One vector is turned by the same rotation once a step. Each row is the vector after some number of steps, and that number follows the row.
The counts run from 0 to 305.
[114 125 136 134 139 147 155  90 131 168 176 148 174 118 131 127 176 124
 131 113 129 148 146 162 138 140  87  95 119 111 181 161 129  94 159  88
 145  98 157  76 158 138 178 111  89 128 131 152 125 167 142 161  98 120
 141 131 117 110 118]	235
[114 123 110 118 115 102  95 152 142 107 150 123 148 137  96 116 111 131
 108 143 100 170  70 134 137  92 163 153 128 168 133 133 109 152  90 132
 123 191 105 156 127 119 136 108 130  74 122 121 132 111  93 102  71 147
 122  70 166 127 145]	102
[146 118  77 161 102 133  74 157 119  94 133 119 143 145 112 103 118 115
 132 142 127 159  80 118 162 135 140 124 113 138 146 119 133 148  74 118
 142 198 114 144 130  99 121  90 157  65 119 111  93 147 116 122 101 163
 106  85 121 130 102]	115
[140 171  90 133  71 131  79 162 141 123 106 134 128 145 183 116 151 116
 110 139 122  95 162 119 133  81 124 158 154 142 140 136 130 107 159 147
  82 128 152 149 103 113 108 130 153 135  94 123 110 186 175 102 141 165
 106 122 136 129  82]	152
[154 125 114 126 133 156  97 132 151 139 152  95 149 119 104  95 135 131
 110 120 105 112  82 108 136 131  64 126 122 120  70 116 155 121 159 134
 193 144 118 120 136 160 156 101  55 142 127 138 129 153 108  90 142 133
 163  93 143 116 165]	28
[121 126 101 137 139 134  87 119 110 144 139  87  94 160 129  90 103 140
 127  82 149 172 140 134 130 135  82  93 106 108 143  74  73 130 103 124
 152 177 173 130 127 130 196  99 153 109 149 122 146 118 160 111 128 154
 116 113 138 133 160]	304
[159 114  72 116 171 117 117 150 132 130 147  94 122 113 130 109 172 129
 120 140 126  95 105  93 132 135  62 122 136 149 107  94 185 131 144 170
 185 100 118 157 128 151 124 118  67 139  93 143 120 127 103 122 150 120
 143 142 148 126 138]	9
[150 113 100  89 127  97 112 150 136 117 174 144 171 119 138 121 154 120
 118 158 112 145 121 150 144  80 167 161 154 165 126 141 118 141 100 120
 110 178 114 164 122 109 126 108  73  87 136 189 143  85 108 113  96 137
 143 122 178 146 117]	83
[138 171  95 127  75 124  81 158 146 122 105 137 120 147 177 114 155 117
 112 147 126  94 163 116 137  72 132 162 149 146 141 138 118 104 164 144
  80 127 153 153 107 117 108 123 151 132  86 122 115 173 168  95 138 164
 106 127 143 136  87]	153
[182 118  90 134 120 137  69 138 117 116 161  78 122 157 127  96 117 156
 107 136 119 149 116 113 141 108  80 114 104 154 135 117 101 139  97 131
 186 181 115 136 104 154 156  87  87  92 118 117 122 129 106 105 114 145
 129  87 152 124 167]	295
[143 163  86 136  70 139  83 164 139 125 109 130 129 145 187 120 147 116
 103 137 118  98 161 124 128  82 119 153 153 133 141 132 142 111 151 142
  83 133 154 147 102 109 105 133 161 132  94 127 107 198 172 109 135 163
 101 125 128 125  83]	151
[138 109  73 114 183 108 128 147 105 144 143  87 114 106 143 117 168 121
 131 114 145  95 116  99 126 146  58 105 146 138 124  67 192 131 139 173
 168  96 145 154 130 143 133 123  93 146 107 155 131 123 125 141 153 127
 137 155 134 126 129]	6
[148 115  93  95 164 107 105 140  55 123 169  84 137 110 163 140 134 138
 120 136 147 136 121 132 149 128 101 111 133 165 167  87 169 148  93 158
 152 136 133 138  96 144 137 102  71  88 132 172 133 106 113 167 116 136
 133 102 136 129 131]	274
[140 156 156 131 103 157 113 104 128 147 132 131 169 120 129 141 156 133
 104 136 105 123 118 149 153 126 104 133 130 139 127 177 149  91 204 104
 156 109 136  88 134 167 148 111  47 133 115 135 117 184 138 111 141 131
 156  76 116 107 124]	224
[149 144 137 150 105 157 120 107 120 150 141 124 173 119 130 137 174 127
 111 137 108 122 120 143 154 138  90 120 128 128 135 175 166  95 193 104
 169 109 135  81 146 157 150 110  57 129 114 137  97 187 133 118 139 133
 150  94 106  92 120]	222
[ 76 149  82 133 113 125 138 162 157 160 132 137 135 127 159 121 160 108
 109 119 118 107 137 119 110  94 100 138 151 121 154 122 160 124 140 158
  86  94 157 134 129 101 131 160 199 148 104 121 109 198 158 127  95 153
  92 154 137 110 102]	164
[ 90 151  85 133 144 115 128 157 128 146 101 140 126  89 119 125 176  93
 146 148 162  87  84  81 161 146 114 132 141 147 127  89 205 131 148 177
 134  75 135 127 139 120 124 126 140 134  94 120  92 150 128 120 131 160
 122 128 120 115  82]	185
[ 41 150  98 125 159 110 161 143 157 160 109 138 121 110 110 138 148 106
 115 114 132 122  86 104 123 126 106 140 146 124 141  96 184 140 151 177
 110  70 152 124 146 120 140 159 180 143 105 105 118 174 140 123 109 144
 103 140 134 109 107]	180
[ 91 134 107 146 162 117 143 130  98 151  99 108 124 115 105 143 182 102
 134 130 152 122  89 120 159 184 113 124 144 131 126 104 202 124 183 155
 168  92 163 107 169 126 140 130 128 131 118 125  97 139 137 121 167 144
 133 130  90  92 104]	200
[ 92 115  96 138 126 101  95 149  94 122 136 106 130 136 113 106 119 110
 144 115 145 172  85 138 146 137 154 112 132 129 157  84 122 147  77 127
 119 193 151 140 148  83 154 102 190  76 146 132 118 113 129 126  88 169
 106  93 119 123 128]	110
[106 132 148 128 146 132 161  80 133 173 161 142 160 128 123 128 176 126
 135 119 138 149 152 164 143 141 101  99 123 114 182 158 107  86 181  89
 141 100 168  76 165 136 185 111  90 131 131 144 137 148 148 147 109 120
 146 134 121 111 129]	233
[120 160 155  87 140 128 129  89 135 140 147 174 158 101 129 139 139 131
 125 131 143 126 143 145 161 106 116 128 117 148 173 144 101  89 166 109
 119  91 142 107 113 167 160  86  36 115 118 147 158 120 144 146 107 122
 150  93 163 155 103]	244
[ 90 161  93 120 125 100 132 150 189 139 107 158 119 125 109 115 173 110
 125 164 135  91 108  82 141  86 129 159 137 165 136 130 132 121 159 166
 108  77 129 151 135 126 126 126 140 141  66  94 117 142 126  96 109 148
 115 136 170 130  98]	173
[140 136 109 160 137 135 125 131 129 132 105 114 147 123 105 141 179 117
 114 157 123 120  85 113 167 163 111 144 133 148 112 151 191 119 190 135
 183 104 126 112 160 145 122 121  74 117  95 110  87 159 113 106 167 135
 141 116 106  92 108]	205
[130 124  92 139 138 144  90 120 110 144 146  90  97 158 132  84 109 133
 132  92 155 168 146 128 132 137  73  87 106 108 147  80  80 127  93 118
 158 181 171 129 129 124 192  95 155 110 153 125 138 121 157 114 124 153
 117 120 135 134 151]	305
[146 122  93 108 170 117 120 141 150 127 136  82 123 122 110 121 148 142
  97 136  99 104  90 102 124 119  67 140 133 150  94 109 166 132 160 164
 186 111 113 157 131 164 124 128  53 136  89 126 143 134  99 103 152 111
 143 124 164 124 164]	12
[142 110  85 120 109 106  87 166 105 117 169 124 165 119 125 100 147 113
 143 158 124 145  90 126 151 102 154 131 138 168 136 121 136 155  73 131
 120 185 105 150 125 103 134  88 127  81 131 158 113 104  97 114  73 160
 130  86 150 129 123]	98
[104 128  94 156 132 115  99 130 118 100 102 109 103 175 121 116 123 119
 130 109 145 176 118 149 146 148 154 129 126 111 164 102  94 127 118 115
 122 194 174 147 157  89 134 111 191  75 122  96 119 129 163 121 142 155
  96 127 107 127 105]	126
[ 99 102 109  92 200 101 159 116 100 129 174 102 136 127 136 167 117 154
  94 106 120 174 117 162 119 124  99 128 131 142 188 108 145 151 100 146
 146 123 136 134 119 150 143 141  85  84 135 152 161 114 118 177  98 104
 119 132 148 127 146]	268
[156 118 105 129 133 159 105 134 144 139 153  89 149 118 108  92 145 132
 118 124 109 112  86 105 138 137  59 117 121 117  72 115 163 123 154 133
 199 143 115 120 143 148 154 105  60 140 124 141 119 155 104  93 140 130
 162 104 139 113 162]	27
[123 130  76 154 108 128 118 143 147 121 120 118 116 179 163 120 164 121
 113 120 118 148 167 150 118 112 119 143 144 107 169 142 105 118 142 119
 107 155 180 146 153  85 123 144 195 114 106 112 108 180 173 124 135 145
  85 176 113 112 103]	145
[ 98 128 115 118 119 100 101 148 140 105 149 121 144 143  92 122 102 131
 105 137 100 174  69 138 134  92 165 155 133 161 131 131 106 152  90 136
 118 194 108 158 130 114 137 112 140  75 122 120 142 115 101 102  73 146
 111  66 166 130 151]	103
[114  99 104  92 157 130 155 137 131 136 181 142 170 114 156 139 133 117
 105  99 108 167 135 185 123 109 134 146 161 105 129 125 150 141 101 103
 101 172 149 140 135 105 140 146 105  92 176 212 151 128 149 147 104 120
 128 152 147 130 118]	74
[ 98 131 141  96 177 112 166  82 150 144 163 169 152 117 114 143 151 137
 124 120 141 152 145 159 145 121 110 120 116 136 197 140  92 103 145 102
 128  91 149 112 139 149 167 107  64 105 118 141 164 113 138 168  96 106
 137 136 161 144 113]	248
[110 105  97 106 122  97 107 158  82 139 173 113 159 109 147 110 137 105
 140 126 129 155 104 148 134 113 151 120 160 146 141  96 156 154  76 136
 105 184 135 140 125  87 146 114 151  94 159 190 127 107 119 129  73 162
 128  98 138 122 131]	94
[142 135 119  80 176 102 126 111 116 111 156 143 144 109 139 150 134 140
 119 147 144 133 129 134 161 109 121 134 118 171 181 120 125 122 120 137
 134 104 122 140 100 162 132  89  32  86 108 151 156  87 114 161 111 114
 142 113 169 160 106]	261
[130 129 102 160 141 130 132 134 109 139 107 110 144 115 105 135 189 107
 133 152 140 116  89 115 168 173 110 128 135 136 119 134 199 122 182 143
 185  99 141 108 165 132 128 120  97 120 103 120  82 152 118 117 167 144
 136 124  91  91 101]	203
[132 133  72 156  97 141 107 152 145 127 123 122 128 168 175 122 157 118
 104 122 108 130 165 144 119 105 110 140 147 106 166 144 134 120 136 123
 101 147 165 145 136  92 112 148 192 118 107 119  99 205 172 128 130 151
  85 162 110 106  94]	147
[150 107  86 125 141 119  82 137  59 137 167  53 119 141 153 104 128 136
 131 121 144 151 126 124 135 138  80  85 125 144 151  83 131 142  90 147
 171 173 147 125 118 130 171  98 117 100 142 149 124 112 119 130 118 155
 129 100 126 115 164]	290
[136 109  90 113 108 100  88 165 100 122 170 119 161 112 134  99 149 107
 143 151 132 145  92 127 149 108 156 125 143 164 134 112 145 155  71 134
 122 183 111 149 123  95 136  94 133  86 139 172 113 104  99 122  72 163
 130  91 148 128 123]	97
